0: [-21   4  -7 -11 -10 -50  27  12  -6  16 -14  -3  -5  30]
1: [-40 -52 -18   6   0 -21 -17  -5   4  18   4 -18  12 -40]
2: [  6  49 -16  27   6 -37  -4  -1   5  -2  24  48 -40 -11]
3: [ -9 -14  25  27   3   9  16  83 -30  40 -11  38  -6  48]
4: [ -4  20   8 -26 -14  20   0  -7   4  -8 -15  21 -14  -5]
5: [25 19  2 10 12 13  9 10 -6 -3 13  6 -5  9]
6: [-16  44   1  -8 -26 -42 -12  16 -49  20 -11 -10 -27  27]
7: [ -6  19 -14 -31 -38 -36 -14 -13   4   4 -30 -31  -4  30]
8: [  6  24 -20 -33 -27 -20  -2 -16  16   2 -31 -31   7  33]
9: [-30  -2 -19 -17 -22 -42  17  -1   3   1  -9 -26  20  17]
10: [-32  51 -28  25  39  -2 -17  44   8  31 -10 -32  -5  10]
11: [ -3  24 -28 -25  16  21   2  11  -8  24  -9 -11 -16  -9]
12: [ 14 -14   1  22  21  25 -14 -23  14 -11  23 -13  13 -37]
13: [ -6  -3 -24  -2  23  19   0  17  30  19 -20  17 -13  -1]
14: [ 17   2 -34  -2  33 -32  50  43   5  21  11  39 -19  21]
15: [ 31  -3  19  13  -2 -16 -15 -50  29 -15  24 -19 -11 -19]
16: [-20  38 -34   1  35  32 -12  25   2  23 -15  23 -18  -1]
17: [ -3   4 -27  -3  40  21 -13 -10  38   0   6 -10  -1 -36]
18: [ 54  38  -3  23  21 -19  10  -9  11 -19  39  20 -19   1]
19: [-25   0  13  -1 -34  -5 -24  20 -50  -3 -17  37  -3  -5]
20: [-12  80 -36  -3  18  -9 -25 -16  13 -23  10 -26 -17  -9]
21: [ -5  27  -7  -3  11   6  -3  -1 -22  -5   8   8  -4 -10]
22: [ -8 -51  14   0   0  42 -24 -14 -14  -1  -6  14  -6 -47]
23: [ 20   9  -2  42  44  46  -4  46 -20  39  16   5 -20  -6]
24: [ 14 -30 -24 -24   5   5 -20 -60  39 -20   8 -53   9 -62]
25: [-41  22 -41  19  14 -44 -30  34   7  14   3 -25 -22  -9]
26: [-15  24  40  51  21 -29 -36  22   1  20  38  44 -56 -10]
27: [ -3 -52  19  -3 -14  31   5  25 -11  12 -17  33  13  -1]
28: [ 44  43   1 -11   8  30  23   4   1 -12   3  18  -9  15]
29: [-59 -37 -16   2  -7 -25  13  42  -3  23 -34  12  24  23]
30: [-15 -57  16 -17 -21  34  -2  32 -15  24 -33  16  18  -2]
31: [ 18  25   4  33  41  25 -25   9  17  13  30  26 -31 -19]
32: [  3  24 -31 -23   8  21   6  19 -52   1  -7  22   6 -32]
33: [ 36  18  21  28  26  44  17  16   5 -14  22  16   6   4]
34: [ 22 -18 -20  22  49  18  47  39  29  -9  23  31   3  10]
35: [ 42  25 -20   0  27  30  18 -17  23 -41  36  -2 -10 -14]
36: [-40   9 -23 -14  -7 -22  17  12   8  11 -22  31 -23   5]
37: [  0  20 -35 -18  12  -5  22 -20  42  -5  -8 -37  22  28]
38: [ 13  12 -16 -35 -13 -18  18 -26  26  -2 -14 -28  12  20]
39: [ 10   6  23  -5 -11  42 -24 -28 -17 -19   3  -9   9 -22]
40: [-33  36 -51   2  19  -8   5  61   0  48 -25  -8   0  38]
41: [-18  35 -37 -30  17   9  46  19  -8 -12 -11  27  -7  20]
42: [  0   0  19  -1 -18 -12 -27 -61  10 -31   5 -25  17 -19]
43: [ 10  29 -52   1  60  19  14  10  36  -1  22  -3 -18 -22]
44: [-22  -6 -22  -2  -5 -29  25   2  10 -15  -4 -20  27  21]
45: [  8 -40  34  19 -20   8  23  37 -12   5  -6  15  29  41]
46: [-36 -20 -16  -9 -12 -44  -2  24 -20  37 -31   0  -1  13]
47: [-17   1  34 -12 -40 -27 -26  -9 -28  20 -23  13  -5   9]
48: [ 51  17  37   6   5   2 -23 -76  17 -32  39 -46  -3 -40]
49: [-21 -15  33   4 -41  -9  -9  14 -24   6 -24  36  -1  12]
50: [-22 -12  25  -4 -30 -14 -16  33 -24  35 -38  30   5  24]
51: [-16  -9 -17   2  43  69 -19  28  28   9 -16   5   5 -22]
52: [ 33  -8 -10 -50 -23   9   6 -45 -11   0 -24 -56  -1 -10]
53: [-14 -30 -17 -11   9  36  24  51  -8  28 -26  15  15   4]
54: [ 16  -2  65  37 -12  -2 -28   6 -30  21  -2 -25   5  30]
55: [-10 -27  14   4  -1  49 -16   8 -18  -2  -8  -4  19 -13]
56: [ 49  16 -13  20  28 -24   2 -49  56 -37  51 -34 -17 -17]
57: [ -2  -6  11 -13 -33 -17 -11 -33  10  -2   0   8 -17 -17]
58: [ 44  32  49  20   5  35   2 -14  -7 -27  25  40 -12   3]
59: [ -5   7  -8 -33 -33 -29   0 -47  21 -12  -2   1 -18 -18]
60: [ -8 -35 -17 -40 -11  38  50  42   1   9 -52   4  45  40]
61: [ 38  12  43  14 -13 -50  -2 -69  25 -50  41 -10  -2 -14]
62: [ 47  25 -10  -2  23   4  -1 -26  28 -18  27 -11  -2 -11]
63: [-26 -38 -28 -36 -14  25  13   3  -5   0 -34  -4  25 -27]
64: [-26 -14  26 -17 -40  14  14  31 -31   9 -42  20  21  36]
65: [-12  30 -35 -23 -21 -44  16  16  -4   7 -29 -23  12  59]
66: [ -5  18  57  49  18 -33 -44  19   2  19  40  39 -43  -6]
67: [-19 -61  16 -17 -21  22  -5  28 -20  23 -27  25  11 -12]
68: [-19 -37 -25 -11  26  32 -31 -18  32  11 -18 -24  -2 -66]
69: [ 27   9  11  -4 -15  13   4 -13   5  11  -2 -16 -28   4]
70: [-31 -23  10 -27 -37  10  14   7   4 -11 -41   8  28  27]
71: [-26 -39  31  23 -12 -26 -29  19 -14  31   3  14   0 -12]
72: [ 36  33  65  -1 -32 -42 -11 -82   5 -57  31 -13 -14   0]
73: [  4  18  15  30  29  45 -40   2  -8  -1  20  35 -33 -50]
74: [-14  -1 -75 -10  37  36  16  74  -7  71 -30 -11   6  14]
75: [-17 -39 -30 -34   0   9 -16 -53  32  -2 -14 -55   7 -60]
76: [ 18 -44  19 -23   9  55  -1  -9   4 -18  -6   0  18 -21]
77: [  7  32 -51   1  58  17  25  19  34   2  18  -6 -13 -12]
78: [ 12 -28  38  18 -30 -40 -27 -52   9  -9  20 -18   9 -10]
79: [ 12  28  14  33  29   5 -38   6   4  10  33 -11 -34  -7]
80: [ 56  34 -35  14  34 -30  75   2  -6 -61  46  22  -1  35]
81: [  9  22  11  30  25  42 -38   5  -8  -7  19  34 -28 -46]
82: [-27  27 -12   8  15  -4  -7  18   0  21  -4  17 -21  -4]
83: [ -6   9 -11   1  28  34 -13  22  22  16 -13  16 -17  -9]
84: [ -7  28  -3 -21 -39 -28 -33 -36 -24  11 -10 -12 -22 -30]
85: [ 48 -24 -23 -27  12  13  46 -16  14 -45  26  31  -3  -6]
86: [-20   7 -33  -1  -7 -54  -6  24 -37  32  -1  -6 -18  -1]
87: [ -6  16 -12 -30 -18 -27  24  -4  14  -7 -27 -26  22  38]
88: [ 26  16  40  21  -2  -1  24 -10   0 -32  18   4  12  18]
89: [ 27   1  34  10 -29 -51  14 -42   8 -33  26  -9  -7   3]
90: [  0  20 -17 -37 -35 -26  -9 -16   5   5 -33 -33   9  32]
91: [-28 -41 -46 -13  10  -9   5  39  -8  50 -14  -4 -12 -18]
92: [-15  48   8  22  20 -12  -2  20  -7  12   7  13 -11  21]
93: [ 40 -25  40 -10 -20   9  18 -26  -1  -9   8 -14  15  14]
94: [ 72  44  37   4  11  51   7 -57  23 -47  31 -51   5   8]
95: [ -2   9   2  31  20  50 -37   5  -8  -4  14  30 -17 -44]
96: [ -5  33 -51  19  52  22 -14  21  15  24  16  11 -45 -38]
97: [ 16 -14  33 -16 -41 -31   8 -18 -34 -16   1  11  15  16]
98: [ 25  13  14   4 -22  -2  -7 -19   2   5   0 -18 -33   1]
99: [-18   8  -5  23  28  10  30  30  10  -6   7  44   4  18]
100: [  5  33  34  44   9 -50  -8   7   1  -9  38  -9 -23  24]
101: [-10  26 -44 -18  20  17  38   2  34 -29  -3 -14  15  22]
102: [ 40  20  28  16   7  22 -11 -35  15 -26  32   2   6 -15]
103: [-25   2  19   7 -16 -38 -42 -12 -12  19  -6  -2 -12 -22]
104: [  3   6 -20 -33   1  26  19   6  12  -7 -16  23  -9  -5]
105: [-23   4  47  36 -20   3  -7  33 -36  -3  -5  16  16  32]
106: [-16 -16 -22   1  38  63 -20  21  29  11 -21  -2  11 -24]
107: [  2  31  27  18   2  17  -1  36 -66   6  -7  29  18  24]
108: [  3   0  41  18 -10 -27   9  40 -27  38  -5  35 -26  39]
109: [-25 -31 -45 -40 -16  31  -2 -17  21 -13 -30 -22  22 -27]
110: [-17  28 -13  22  34  20   3  28 -14  -3   6  35 -11  -3]
111: [ 43 -10   4  -6  19  28  -1 -18  13  -9   7 -31  29   0]
112: [ 11  24  22  23  23  10  12  -3  31 -26  18  12  21  25]
113: [ -8  -5 -15  47  33 -13   7  34   1  20  21  16   0   6]
114: [-19   0  54  36 -17 -41 -18  15  -5  15  11  33 -11  24]
115: [-18 -32 -12  -8  13  26 -23   8  27  28 -25 -12   4 -22]
116: [ 32  -2  37  -1  -7  30 -12 -52   4 -39  16   7 -17 -20]
117: [ 23  -6  21  -7 -18  -1  -6 -52  12 -30  13  -1  -6 -14]
118: [-40 -20   2 -12 -42 -17   1  25 -17  13 -46   9  13  24]
119: [-17  50   2  -4 -30 -47 -13  13 -44  11 -11  -5 -26  35]
120: [-16 -11 -12   9  36  65 -18  20  16   2 -15  10   4 -34]
121: [-51 -48   9   2  11  61   0  48  14  25 -38  41  27 -13]
122: [-23  17 -18 -14  18  10  24  40   4  16 -24  17   6  27]
123: [  3 -27  14   3   7  48  -9   4 -11   0  -1  -3  14 -20]
124: [ 58  22  -3  -8  10  28   7 -28  13 -30  23  -5  -5  -7]
125: [-16  10 -13  -8  25   1   7   2  20  14  -4 -11   3  -4]
126: [-53 -31 -14   1 -14 -34   5  23  -1  17 -24   0  27  17]
127: [ -1 -50   7  13 -29 -35   4 -27  13   2   7 -27  13  -6]
128: [ 24 -27  36  11 -34 -24 -11 -66  18 -16  31 -15  -8 -16]
129: [-57 -62 -49 -20 -11  -5 -11  23   8  31 -33 -10  18 -21]
130: [ -7 -81   3 -12   4   3   8 -45  32 -35   7 -19  41 -38]
131: [ 16  43  15  19  30 -12  -2 -19   2 -22  37 -28   9 -10]
132: [ 22  11  16  33  14 -37   7  20 -18   9  27   2 -23  22]
133: [ 46 -19 -22 -24   8  13  47 -19  19 -49  25  21   2  -3]
134: [ 46  10  -8 -10  -9 -11  24 -53  10 -44  27   4  -2  -7]
135: [ 37  -9  15  17   1 -39   7 -11 -14  -5  36 -27  -9   1]
136: [  0 -39  11   8   8  43  -8  -3  -6  -1   4  -1  16 -28]
137: [-25 -10 -32 -17   2 -25   5 -15  31  11  -2  -2  -5 -23]
138: [-16  10  -4   7   3  18  -3  18 -19 -11  -1  29  -8  -6]
139: [  9 -28  28  -1  -8  26 -12 -17 -14 -17  11 -19  18 -21]
140: [-43  -4  -4  -2 -50 -55 -28  -5 -47 -20 -20   6   5 -18]
141: [ -4 -26   9  10  -6   8 -17  -5 -12  -4  11  -8   0 -27]
142: [ 3 20 -5 13 38 67 11 39  6  3  4 27  3  0]
143: [ 11  19 -41  -9  64  42  -4 -10  38  -5  19 -38  -5 -28]
144: [ 20 -17  -4  -2  28  31  -1 -21  37  -8  11 -28  37 -11]
145: [-11 -25 -24 -52 -39 -12   1 -54  23 -33 -17 -24  27 -13]
146: [-59 -40 -28  -6  -3 -26 -38   6   9  41 -21  -9  -4 -37]
147: [-19 -51  38  26 -34 -32  -8   1  -6  15 -16  15  17   9]
148: [ 23 -36  -9 -37  -3  41  33  -3  14 -19 -18 -20  56  23]
149: [ 23  32 -44 -32   5  11  38 -13  20 -19  -7  -9   5  25]
150: [-26 -48  37  25  -8 -23 -26  26 -20  23   7  21  -4 -19]
151: [-18  43 -32  14  52  14  -5  26   2   8   0  -4 -10 -15]
152: [ 17 -40 -17 -25  -9  19  45  17  30  40 -23   9  -8  34]
153: [-10  23  -1 -19 -30 -25  -9   0  -1  16 -24  11 -24  18]
154: [  8  19  34  34  22  -7 -39  13 -16  18  26 -19 -34   0]
155: [-41 -25 -64  -9  17  20  17  55 -18  37 -24   5  -5 -13]
156: [-43 -41 -24 -18 -18  15 -24  -1  15  10 -37 -14  28 -12]
157: [ -7  27  38   8 -23 -40 -12  -4 -25   7   8  -7  -1  27]
158: [ -8  37  11  15   6 -42 -10 -13 -12  -5  26 -15 -12   2]
159: [ 40 -14 -18 -18   9  31  41 -13  21 -43  16  34  -7  -7]
160: [ 22  29  20  34  28  13 -32   2  10   8  28  -9 -28  -1]
161: [ 17  13   5 -25  -4  25   9  10  22  14 -27  -2   6  26]

[ 37  49 -16  -4  24  21 -15 -26  17 -19  27 -28 -13 -16] 62 124 35
[-36 -32  -4 -17 -10  16  12  10  13  -6 -33   4  34   7] 70 63 156
[ 12   9   1 -25  10  41  -4  -1  27  -7 -22 -14  14   5] 161 104 111
[ -2 -76  12 -10  -1   1   6 -41  28 -36   8 -25  38 -29] 130 127 139
[  0 -45  19   7  -9  36 -29 -12 -20  -1   2  16 -11 -45] 22 136 141
[-34  18  11  -1  -7   5 -14  53 -45  51 -42  -2  10  42] 50 64 118
[-22  23 -15 -10 -35 -35 -44 -14 -40  26 -16 -10 -32 -31] 84 103 86
[ 18  43  33  42   9 -60  -9  -9   6 -26  48 -12 -35  13] 100 158 132
[23 10 38 33 17 51 22 28 -3  2 10 36  4 15] 33 142 5
[ 10  -4   6 -21 -10  13  11  17   4  23 -19   9  -1  17] 161 104 4
[ -2 -76   2 -10   3   2   9 -42  30 -33   8 -16  32 -38] 130 127 24
[ 18   3  44   2 -33 -24   3 -19 -21 -29  13  42 -15  13] 97 88 89
[ 10  38 -18 -26 -16  22 -17  -9   8  -1 -33   0 -18  11] 4 161 104
[ 22  22  33   1 -40 -59  14 -48 -10 -32  24 -32  13  29] 89 72 61
[  3 -69  13  12  14  29 -25 -26   1   2  13  -2   3 -70] 22 136 12
[ 22  -5  40 -16 -43 -45  -6 -40 -16 -17   5   1   3  14] 97 89 78
[ 40   0 -15 -10  10   1   9 -65  14 -83  35  11 -24 -51] 134 35 117
[ 30 -11 -20 -19   8  25  31 -15  11 -37  11  32 -10 -16] 159 85 133
[ 49  -4  26  -2 -11  19  10 -47   3 -59  32  35 -13 -20] 116 134 117
[  8  51 -47  27  58  45 -19  44   6  38  14  13 -45 -26] 96 151 16
[ 15  19 -10   0  38  32 -10  -9  34  -9  12  -2  -3 -21] 17 62 143
[  7 -13  -6  -2 -11 -63 -14  15 -55  31  12  -5 -31 -16] 86 103 6
[-17  -3  23  36  -5  -6  11  67 -36  26  -6  31   5  44] 3 108 105
[-32  -1  43  40 -18   6  -4  50 -39   6  -9  30  15  34] 105 107 49
[-17  -4   5  26  15  15  11  76 -39  55 -14   0  14  35] 3 53 122
[-23 -38 -18 -48 -48 -12 -11 -43  19 -19 -22 -32  31 -14] 145 109 156
[ 66  36  76  16 -19 -23  -6 -77 -11 -42  52 -36 -18   4] 72 61 48
[-11 -25 -39  14  41  15  13  27  47   9   8  -7 -20 -10] 13 17 77
[-12   4  34  -7 -42 -14 -30  -2 -32  22 -29  11   0  12] 47 49 50
[ -5   7  60  23 -33  13  -8  26 -35  -8 -11  13  19  42] 105 49 107
[-37 -17 -59 -11  18  18  13  59 -22  53 -30   2  -9  -6] 155 91 74
[ 14  47  -1 -14   9  35 -14 -15  19 -15   0  13 -25 -17] 4 28 21
[ 10  31  -7 -23 -23 -13   0 -10   7   8 -16  11 -17   8] 153 4 69
[ 64  24  28  -4 -44 -65  15 -47 -22 -40  32  -4 -17  18] 89 72 61
[-10  -2  29  11 -10 -23   6  45 -40  47 -17  28 -19  30] 108 50 3
[-43 -14 -19 -10 -12 -39 -21  24 -26  49 -30   1 -10  -3] 46 86 146
[-24 -20  16 -19 -35  14  15  24 -21   7 -40  15  18  26] 64 70 118
[32 15 43 29 15 52 29 26 -2 -1 12 38 14 25] 33 58 142
[-33 -37  -6   6 -11 -25 -30 -19   3  11  -1 -33  10 -36] 1 141 146
[-51   0 -11  10 -14 -57 -19  22 -26  36 -23 -22   5  14] 46 86 126
[ -4 -75  10  -7   4   3   9 -36  31 -33   7 -23  44 -30] 130 127 144
[ -9  41 -43 -25  27  29  30  20   2 -19  -5  19  -4  18] 41 101 104
[ 17  15  42  11 -43 -49  16 -45   0 -43  18 -21  16  29] 89 61 72
[-13  -1  53  30 -25   2   2  25 -35 -10  -3  21  15  32] 105 49 45
[ -2 -50   5   4 -39 -52  11 -43   5  -2   2 -39   7  -2] 127 78 128
[-16 -41 -15 -48 -46 -29  -2 -56  30 -35 -12 -20  22 -12] 145 59 42
[  7   1   2  38  42  47  16  48 -28  19  14  22   0   0] 23 142 110
[ 39  22  21  21  18  26  -6 -16  23 -18  31  14   3 -12] 102 33 62
[ -2  86 -38   0  25  -2 -26 -16   8 -14   4 -37 -21  -8] 20 151 131
[ 17  17  29   1 -39 -33  22 -28 -31 -31   4  -9  16  29] 97 89 157
[  5 -41  10  25  -2   7 -14  11  -1  11  17  20  -6 -30] 141 136 150
[ 28 -35  22 -19  13  68  18  13   2  -8 -21   7  24  11] 76 123 148
[-22 -68  14 -15 -41 -27   2  -7 -34  -8 -21   9  27  -6] 147 67 97
[ 38  -2  16   3 -12 -31 -14  -8 -29   5  21 -19 -20  -7] 135 98 69
[ 16  18  23   5 -35 -51  17 -50   6 -35  16 -29   8  22] 89 61 72
[ 14 -22  43  30 -17 -29   8  40 -50  17   7  45 -10   6] 108 114 49
[ 22   9  10 -28  -6  18  12   5  12  12 -16   5  -4  14] 161 4 69
[ 17   0  34  14 -10  29 -36 -33  -3  -8   7 -17 -10 -31] 39 139 116
[ -5  21 -14 -21 -24 -14  -8   5   4  18 -29   9 -19  12] 153 36 4
[-26 -21  -1 -19 -13   6  10  18  -8  -3 -29   5  30   9] 70 118 63
[ 40   2  16   2  -7 -19   0 -68  34 -25  28 -21  -8 -18] 15 117 128
[-11   5  19  49  14 -26 -23  24  -9  40  24 -16 -10   4] 154 132 113
[-46  28 -28  12  18 -31 -28  36  -7  28  -8 -33 -10   0] 25 10 86
[  6  31 -23 -24 -12  13 -20 -17   9  -4 -28  -7 -21  -2] 4 11 69
[ -5  -2  26  49  13   6  -3  81 -20  27  -1  11   7  53] 3 105 108
[ 11 -44 -14 -25 -21 -18  14   3   0   8  -7 -14   3  -4] 127 9 137
[ -9 -75   1  -8   9  14  15 -32  41 -29   4 -19  46 -28] 130 144 76
[  5 -58   6 -11   0   7   7 -59  40 -39  15 -19  31 -31] 130 24 144
[ -1  12 -18 -38 -20 -15  21 -23  26  -9 -17 -14  19  16] 38 87 8
[  9 -17   4 -26 -20   1  15   9   6  24 -20  -7   3  19] 161 152 69
[ 30  31  26  18  12  13 -21 -38  17 -16  31   2  -3 -19] 102 62 15
[ 23 -41 -11 -34  -5  18  63  23  14  41 -26  16   2  30] 152 60 53
[-45 -13 -24  -5  -5 -36 -10  27 -20  45 -26   7 -13  -2] 46 86 91
[ 20 -42  -5 -36   1  48  21 -10  16 -16 -20 -15  50  11] 148 76 111
[-20 -32 -29 -14  30  21 -27  -9  30  22 -19 -23 -14 -59] 68 115 17
[-44  -7 -20  -2 -38 -51 -16   8 -48 -16 -13  14  -4 -10] 140 19 86
[-21  19 -32   0  32  -6  -2   8  19  18   3  -9 -10  -9] 125 82 151
[ -3 -16   0  24  18   2  10  31  -5  18  14  -6  13  17] 113 5 125
[-42  25 -38  18  13 -40 -32  39   5  19   4 -22 -26  -6] 25 10 86
[-10  18 -19 -35 -17 -15  26  -8  10  -7 -28 -19  21  35] 87 8 38
[-17 -42   6  21   0  16 -18   0 -17  -1  10  -2   5 -34] 141 136 22
[  3 -74  24  -5  -4  -3   7 -36  17 -39  10 -24  44 -20] 130 127 139
[-26 -50 -15 -18  17  48 -19 -16  23   2 -23 -26  26 -47] 68 115 109
[ 51  11  45   9  -7   8   5 -49  22 -33  33  -6  12   6] 102 117 88
[ -7   6  20   8  -9 -31   6  46 -36  46 -11  27 -35  31] 108 50 3
[ 18   4  37  20  -5  -3  22 -21   0 -38  18  -2  15  13] 88 112 93
[ 17  19  33  10 -39 -55  17 -52   5 -40  25 -25  10  24] 89 61 72
[-27 -26  -5  30   5 -21   8  16  -7   8  12  17  -2   3] 113 71 138
[ -9 -78   5  -2 -29 -33  23 -32  21   8  -7 -27  29   5] 127 130 147
[ 31  25 -28   4  40  31  13  -9  26 -32  36  -3 -16 -17] 35 62 43
[-24 -39 -10 -40 -55 -42 -10 -52  18 -22 -16 -31  23  -9] 145 59 127
[ 25 -24  -6 -33   2  56  32   5   6 -12 -20 -17  47  24] 148 60 76
[-33  13 -13   4  -3 -46 -19  37 -42  46  -9  -8 -24   7] 86 46 6
[-58  -4 -60 -12  23 -11  17  38   5  31 -31  14  -6   2] 155 91 36
[ -9 -34  -9  -2  27  39  -8  12  17  24 -16 -21  21 -16] 115 106 123
[-16 -82  -3   0   5  -6   8 -31  31 -30   7 -15  37 -35] 130 127 1
[  3  28   2 -27 -44 -37 -24 -43 -19   3 -13 -22 -22 -11] 84 59 57
[ 18  -5  47 -11 -45 -60 -13 -43 -30 -13   8   9  -1   9] 97 89 78
[ 60  54 -34  24  28 -36  62   1  -1 -57  51  21 -11  37] 80 18 35
[-13 -78  -1 -12   5  17   8 -34  38 -30  -4 -24  52 -25] 130 144 76
[-38 -46 -18   2  -6 -18 -20  -9  15   8   0 -22   6 -38] 1 146 137
[ 18   0  35 -17 -40 -40  -1 -33 -25 -13   3   6   5  14] 97 89 157
[  2 -15   6  29  34 -13  18  28 -14  10  30  10  22  -9] 113 5 99
[-22 -38 -10 -49 -49 -24 -10 -49  22 -30 -17 -28  30 -11] 145 59 109
[-29 -33 -12 -11 -24 -35  -4 -17  30  14 -14  -5  -6  -7] 137 127 57
[ -1 -38  16  22 -20 -31 -40 -35   1   4  21 -27   8 -45] 78 127 141
[ -5 -79   1  -8   3  -4  15 -38  38 -38   9 -16  41 -29] 130 127 144
[  5  20  -2 -20 -37 -29  -5 -12  -5  12 -16   7 -25   9] 153 57 7
[-15   4  17   9  -7 -29  11  44 -33  45 -14  26 -25  31] 108 50 3
[ -9 -45  19   4   9  50 -43 -17  -9  -7   0  14  -1 -55] 22 136 123
[-27 -12 -25  -5   8 -25  12  -2   6 -26  -5 -15  24  -3] 44 9 137
[ 32  30 -45   0  14 -53  47   0   9 -26  25  19  -8  27] 80 18 14
[ 35  26 -34   8  42  29  23   0  19 -38  40   5 -13 -10] 35 43 62
[ -1  15   4 -24  -6  19  -4  -3  15  -6 -11  19 -11  -8] 4 104 21
[ 19  34 -47  -3   4 -59  47   6  -1 -15  21  27 -13  24] 14 80 2
[-16   0   8   0  -8 -21 -31  11 -22  36 -14   3 -17  -6] 103 47 71
[-31  -9 -57 -11  18  14  10  46 -19  44 -22  -3  -7  -7] 155 91 74
[ 37  21 -10  -4  13   0  -2 -31  23 -16  24 -19   0 -12] 62 124 15
[-25  14   1   9   3  18  -4  33 -29   8  -9  35 -14  -1] 138 110 82
[36 17 40 35 19 58 18 26 -9  2 16 36 -1 10] 33 58 142
[ 26   0  29  36   1 -21  -6  29 -23  22  20  24 -23  12] 132 108 114
[-14 -16  -5  36  23  11  -1  40  -2  12  10   5   1  10] 113 99 110
[ 35  18  35  16  -8   8  26 -22   7 -53  19   6   5  14] 88 102 112
[-31 -51  -9   8 -12 -51  18   4  19  26  -6 -12  16  24] 126 9 127
[ 10  29 -14 -29 -12  29 -24 -36  -1  -5 -29 -48   9 -14] 52 39 8
[-47   1  -9   9   4   5  -4  78  -3  54 -41 -11  21  60] 40 29 122
[-46  19 -35  19  10 -47 -34  32  -2  16   1 -28 -26  -6] 25 86 10
[  4   2  -8 -36 -18  27  11 -25  27 -30 -18 -16  22   4] 38 145 104
[  2 -27   1   0  23  34  -4  -8  33   5  -4 -14  26 -19] 144 136 115
[ 39  19  27   9   9  35 -12 -28  12 -29  27   9   0 -17] 102 116 124
[  0  47 -22 -27  16  37 -20  -3 -10   5  -6 -22  -7 -22] 11 21 151
[  3   1  28  41   8  -2  20  66 -35  25  -1  25   7  49] 3 108 105
[ 22  31  -3 -26  13  43   6   1  27 -14 -13 -12   7  13] 161 28 104
[ 37  21 -21  10  33  31   5 -17  24 -27  39  -2  -9 -26] 35 62 124
[ 15  41  34  39   8 -57   3  -9   2 -19  45 -13 -26  27] 100 158 132
[ 29   9 -33 -34 -15  23  22 -21  27 -15 -29  -4  -9  24] 149 38 104
[ 10 -13   2 -20   7  46  15   9  28  32 -30 -24  29  14] 161 148 115
[-22 -12 -27  -6  -3 -33  22 -11   6 -18  -1 -20  23  10] 44 9 87
[23 -4 32 30 11 52 23 30  1  1  8 37 14 21] 33 142 5
[-17  21 -35 -21   8 -22   7 -18  37  -3 -12 -25  10  17] 37 38 87
[ 37  25 -28  -2  22   8  -8 -47  25 -26  39 -26  -8 -31] 62 35 56
[-41  17 -32  20   4 -56 -33  30  -9  23   1 -30 -24 -10] 25 86 82
[ -6  28   2 -26 -43 -29 -26 -43 -28   8 -17 -15 -16 -22] 84 57 59
[  7 -33  -5  27  14 -13  22  47 -31  31  19  19   6  11] 113 132 3
[ 13 -21  38  12 -32 -42  17 -34  11 -46  12  14   5  13] 89 97 117
[ -9  37 -41   0  33  18  -4  36   2  40  -7   9 -17   8] 16 151 11
[ -5  23   0 -24  -4  27   5  -1   4  -5 -10  26 -17 -11] 4 104 138
[-11  -3 -23 -21 -11 -22  10 -10  28  16 -14   1  -3   0] 137 125 38
[ -1 -23  -3 -18 -17  14  24  32  -9  24 -26  -4  12  24] 53 161 64
[ 11  46 -65 -18  18  -1   3 -44  17 -23  14 -25 -22 -41] 20 62 17
[-34 -36 -27  -2  20  39  16  60  -5  31 -25   8  11  -1] 53 155 121
[ 23  26  13   5  -7   2 -30 -17  -9   6  14   0 -27 -18] 98 69 160
[ -3  15  -8 -23 -37 -22 -40 -35 -31  16 -13 -25 -26 -34] 84 103 57
[-11 -58  12   4   7  45 -29 -10 -15   2  -2  22  -3 -54] 22 136 123
[-31 -10   4 -19 -12  22  14  16  10  -6 -34   7  28  19] 70 64 161
[-15 -39 -30  -9   0 -21 -15 -15 -12   8  11 -27  -9 -51] 1 141 137
[-46 -43 -25   0  -2 -21 -14   0  11  17  -5 -14   1 -38] 1 146 137
[  0  -5  25  42   9  -6  11  63 -29  26   3  23   5  45] 3 108 105
[ 14  24  27   7 -36 -55  18 -51  -3 -35  29 -29   7  23] 89 61 72
[ 51  40 -37  17  32 -33  64   4  -7 -64  48  32  -9  29] 80 18 133
[-16 -41 -21  -7  22  24 -27 -12  27  23 -19 -27  -3 -55] 68 115 17
[ 49 -16  14 -12  20  28 -14 -71  22 -37  36 -46   7 -58] 48 24 15
[  1  21 -48  -9  28 -42  47  22  18  -3   1  27  -5  24] 14 41 0
[-25 -14 -36 -13   3 -30  29 -13  19 -13  -5 -33  29   7] 44 9 37
[37 10 36 29 20 64 22 28  6  3 10 42 13 26] 33 142 58
[-28 -13 -69 -15  27  27  19  54  -7  41 -28  -9   2  -5] 155 74 91
[ 24   5  40  13 -16   5  13 -32   3 -50  16  -1  10  12] 88 117 93
[ 25 -10  31   2  16  45  18   1  -3  -6   8  45  -3   6] 33 58 5
[-12 -11  25  21 -18 -93 -27 -46 -13  -6  30 -31  -4 -15] 78 89 158
[-41 -11 -20  -7 -10 -36  -9  24 -27  44 -30  -1  -9   3] 46 86 126
[-23 -18 -25  -6   6 -20  20  -1   5 -16  -7 -19  28   4] 44 9 125
[  1   2  17  43  15   2  18  56 -26  16  12  34  -4  35] 3 108 113
[-23 -24  -2   6  -1 -32  -2  26 -47  48 -11 -15  18   4] 46 86 126
[  4   5   4 -22 -13  19   4  25  -9  24 -29  15  -6  20] 161 4 122
[ 13  10  60  14  -8 -13 -33  34 -47  51  -4  20 -29   7] 108 54 154
[ 22 -42 -15 -28 -10  18  45  11  26  40 -26  10  -3  25] 152 161 53
